In the rows, zero is written as 128.
One turn moves every row onto another: examples first, then more rows asked:
J_216: [152 121 123 148 102 142 137  94 163 110 131  87 138 113 129 122 106]
J_358: [161 118 138 133 100 145 120 142 114 129 137 114 128 141 140 163 109]
J_243: [152 127 135 150 122  98 151 127 135  99 138  91 114 126 117 143 113]
J_669: [138  96 138 123  86 132 125 104 133 110 109  83 137 108 137 127  98]
J_790: [152  93 111 125 132 118 139 115 149 116 116  87 128 107 135 148 119]
J_491: [162 127 130 133 106 118 139 130 157 128 134 125 109 108 132 143  97]
J_478: [151 110 123 154 106 127 134  76 130 116 133  96 144 116 130 155 105]
J_849: [139 113 131 129 109 139 135 115 141 104  97  96 156 113  98 145 124]
J_675: [124 127 138 160 108 129 137 119 112 133 115  83 139 134 113 123 116]
J_878: [151 117 131 141 100 122 148 147 156 137 128 107 117 141 133 126 120]
J_524: [148 101 134 146 108 148 113 132  99 123 144 103 128 125 133 148 103]
J_981: [167 103 139 112  85 125 144 108 134 124 116 113 150 110 139 148  96]
J_898: [143 126 126 129  99 118 139 111 135  83 116 102 163 128 130 156 122]
J_640: [140 122 126 121 120 107 124 147 123 135 126  94 137 109 123 143  85]
J_724: [157 120 138 130 104 144 167 108 147 103 106  98 124 143 127 150 105]
J_715: [129 124 125 140  91 138 129 130 125 133 121 143 150 121 127 143 107]
J_754: [136 115 150 162  89 127 152 109 118 106 121 110 120 128 119 125 123]
J_827: [143 122 131 120 101 123 131 108 143 102 107  84 122 134 144 166  94]
J_71: [134 117 120 155 116 120 151 125 118 101 150 113 124 138 134 147  91]
J_222: [157 111 128 147 128 149 120 142 121 125 149  87 126 119 121 134 107]
J_764: [157 126 130 138 127 157 131 149 115 133 125  97 143 124 122 130 124]
J_914: [129 124 128 144 114 124 138 109 100 118 114 127 144  97 127 136 110]
J_440: [163 127 140 142 107 148 139 146 114 120 134 107 141 148 128 145 130]
J_417: [139 133 139 120 109 120 126 131 129 142  91 108 123 105 122 144 110]
J_674: [151 123 108 121 119 135 149 113 151 112 109 109 152 110 152 132 121]

J_243 goes to J_491
J_524 goes to J_440
J_827 goes to J_674
Where do these go?
J_71 goes to J_878
J_981 goes to J_849

One turn moves every row onto another: examples first, then more rows asked:
J_709: [115 120 126 147 109 123 120 102 156 121 114 130 127 141 136 101 144 154
 116 114]
J_204: [122 119 129 147 124 115 103 117 145 120  98 124 132 132 140 104 146 154
  95 121]
J_95: [107  94 138 124 148 155 122 128 140 117 155 120 160 133 148 104 116 107
 110 104]
J_608: [101 120 139 147 110 105 120 129 144 129 115 150 136 125 146 111 155 148
 118 127]
J_540: [118  90 137 109 151 150 120 119 124 122 157 108 156 127 145 111 124 119
 117 109]
J_152: [113 117 130 143 110 117 115 115 140 119 108 148 140 126 117 135 145 158
 116 124]
J_841: [113 106 146 116 147 146 125 149 124 116 147 141 160 126 143 135 107 120
 106 111]
J_809: [125  99 140 116 148 162 132 128 133 116 151 117 150 128 156 106 119 120
 110 100]
J_333: [125  98 140 105 146 152 123 123 133 131 153 108 153 139 149 107 124 114
 111 103]
J_106: [115 116 129 153 120 109 107 109 155 117 108 137 135 133 131 104 139 152
 109 132]
J_321: [107 129 133 142 117 118 116 125 144 122  97 127 134 142 144 120 138 159
  94 113]
J_517: [116 120 133 144 110 124 122 121 152 130 119 132 126 136 150  97 167 147
 110 115]
J_308: [107  89 139 115 140 132 128 125 117 126 153 130 156 111 146 109 124 104
 134 115]
J_86: [115 122 129 140 126 125 117 118 143 123 114 114 130 150 149 115 156 159
  88 114]
J_360: [120  88 141 122 136 145 120 111 124 125 153 134 162 112 147 110 113 109
 129 123]
J_890: [104 128 139 141 112 121 122 137 156 125 117 140 138 148 146 120 154 152
  95 123]
J_916: [115  91 144 114 142 128 119 119 119 134 152 131 157 114 141 108 119 109
 138 117]
J_766: [124 120 126 146 118 113  99 124 148 119 108 141 134 139 123 116 146 151
  96 125]
J_650: [107 128 135 145 110 116 114 130 138 121 107 125 138 147 136 122 143 165
 102 116]
J_793: [126  96 141 113 141 161 120 123 126 124 145 113 161 129 159 114 118 114
 102 110]
J_801: [110 121 132 151 104 107 111 120 132 124 114 139 134 134 126 115 148 159
 122 119]
J_419: [100  98 144 123 150 141 115 146 122 119 144 131 165 123 147 121 113 107
 106 107]
J_907: [110  90 137 126 142 142 114 132 124 122 158 137 156 117 138 107 123 100
 124 104]
J_47: [111 111 127 152 119 109 118  97 142 125 125 132 128 130 140 101 154 152
 125 125]
J_550: [114 121 130 149 107 121 119 110 146 121 115 119 131 145 137 102 149 162
 115 114]
J_64: [109  87 140 113 148 134 117 123 116 122 158 126 161 115 136 121 117 116
 131 120]
J_805: [110  96 141 106 152 144 117 136 122 120 154 120 164 132 137 134 115 121
 107 116]
J_821: [117  98 143 114 137 146 114 137 119 124 148 140 168 126 141 136 110 112
 106 122]
J_846: [105 122 131 145 118 103 110 128 133 123 120 149 137 139 127 136 147 154
 103 130]
J_125: [117  95 136 107 142 154 130 129 131 123 155 112 154 136 149 110 130 108
 110 104]
J_838: [ 99 100 143 109 143 137 129 144 126 121 150 132 165 133 142 133 114 110
 109 118]
J_935: [118  93 142 124 142 140 127 125 123 119 155 143 152 107 142 109 114 114
 136 112]
J_980: [115 122 129 146 107 107 108 122 134 125 109 149 129 128 124 119 146 151
 116 115]
J_99: [117 112 129 146 114 127 123  96 149 120 106 125 135 125 136 110 148 160
 120 118]
J_149: [118 122 131 136 118 132 118 118 141 119  97 122 138 136 136 131 149 163
  94 112]
J_925: [107 104 148 107 146 134 119 142 126 128 148 131 167 137 138 135 108 116
 108 118]

J_916 goes to J_925
J_321 goes to J_709
Where do these go?
J_308 goes to J_838
J_64 goes to J_805
J_47 goes to J_846
J_608 goes to J_890
J_419 goes to J_95
J_152 goes to J_149
J_650 goes to J_550
J_821 goes to J_793
J_204 goes to J_106
J_809 goes to J_935

One turn moves every row onto another: examples first, then more rows asked:
J_882: [140 104 107 146 116 112 135 158  91 116 114 119 107 120 126]
J_293: [144 149 119 125 117 114 141 135 115 127  98 102 130 128 138]
J_527: [111 121 114 128 144 132 150 105 102 110 139 112 137 154 140]
J_808: [136 115 123 107 149 140 156 117 114  95 113 111 143 130 139]
J_909: [110 116  99 130 146 135 129 165  86 140 119 114 125 114 148]
J_655: [103 133 116 129 149 125 137 166  96 133 120 109 123 113 145]
J_362: [139 123  80 137 118 127 110 139 104 116 114 122 128 146 149]
J_688: [137  99 102 111 148 149 142 118 107  93 120 120 142 137 145]
J_394: [101 125 104 132 149 129 127 167  93 129 125 116 122 119 149]
J_924: [128 102 102 125 139 144 150 103  88 128 130 109 140 147 140]
J_89: [122 124 125 122 142 132 163 104 100 123 128 102 139 143 136]
J_253: [100 131 111 131 150 125 132 167  96 129 124 113 122 116 147]
J_850: [142 109 119 105 147 144 156 117 110 102 111 110 144 127 139]
J_646: [129 112 114 111 150 141 146 119 116  86 123 119 140 138 143]
J_582: [114 112 104 129 144 137 145 105  97 113 140 115 137 155 142]
J_249: [120 104  99 128 142 142 145 105  91 120 136 114 139 152 142]
J_710: [131 105 106 112 150 145 141 119 111  88 123 121 141 139 145]
J_261: [154 135 109 124 114 123 138 134 105 137  93 101 132 125 138]
J_684: [137 114 119 144 118 106 141 158  97 114 114 117 105 118 124]
J_884: [132 113 113 147 119 106 135 159  98 108 119 121 105 124 126]
J_632: [108 130 116 126 147 127 140 165  93 139 116 107 125 109 144]
J_917: [144 101 112 106 146 148 152 116 105 104 111 112 144 128 141]
J_787: [156 122  93 127 113 130 128 135  98 138  96 107 133 129 142]
J_279: [137 104 106 148 117 111 132 159  93 113 117 122 106 123 127]
J_203: [131 116 121 108 150 139 152 118 117  89 119 115 141 134 141]
J_998: [130 107 110 122 139 142 158 102  89 132 126 104 141 142 138]
J_97: [142  97 104 109 147 150 146 117 105 100 115 116 144 132 144]
J_644: [113 118 104 127 146 134 134 165  86 144 116 109 126 110 146]
J_840: [134 115 117 146 119 105 139 159  98 110 117 119 105 121 125]
J_145: [105 119  99 132 148 133 126 166  89 134 124 116 123 118 149]
J_613: [134 108 108 148 118 108 133 159  96 109 120 122 105 124 127]
J_387: [128 115 120 120 140 137 163 102  94 130 125 101 141 141 136]
J_819: [133 155 118 130 120 110 134 138 121 113 107 108 127 136 140]
J_460: [150 116  81 133 115 132 117 137  98 129 104 116 131 137 147]
J_88: [142 105 112 145 116 111 139 158  91 118 112 118 107 118 125]
J_872: [115 126 122 125 144 130 158 104 103 114 134 107 137 149 138]
J_328: [127 150 106 135 122 112 122 139 121 104 116 117 125 145 145]
J_132: [140 110 116 144 117 108 142 158  94 117 112 116 107 117 124]
J_337: [129 137  90 138 121 119 112 140 114 106 118 123 125 149 149]
J_807: [112 124 112 126 146 131 139 165  89 144 114 106 126 108 144]

J_632 goes to J_394
J_884 goes to J_882
Where do these go?
J_89 goes to J_582
J_328 goes to J_460
J_646 goes to J_97

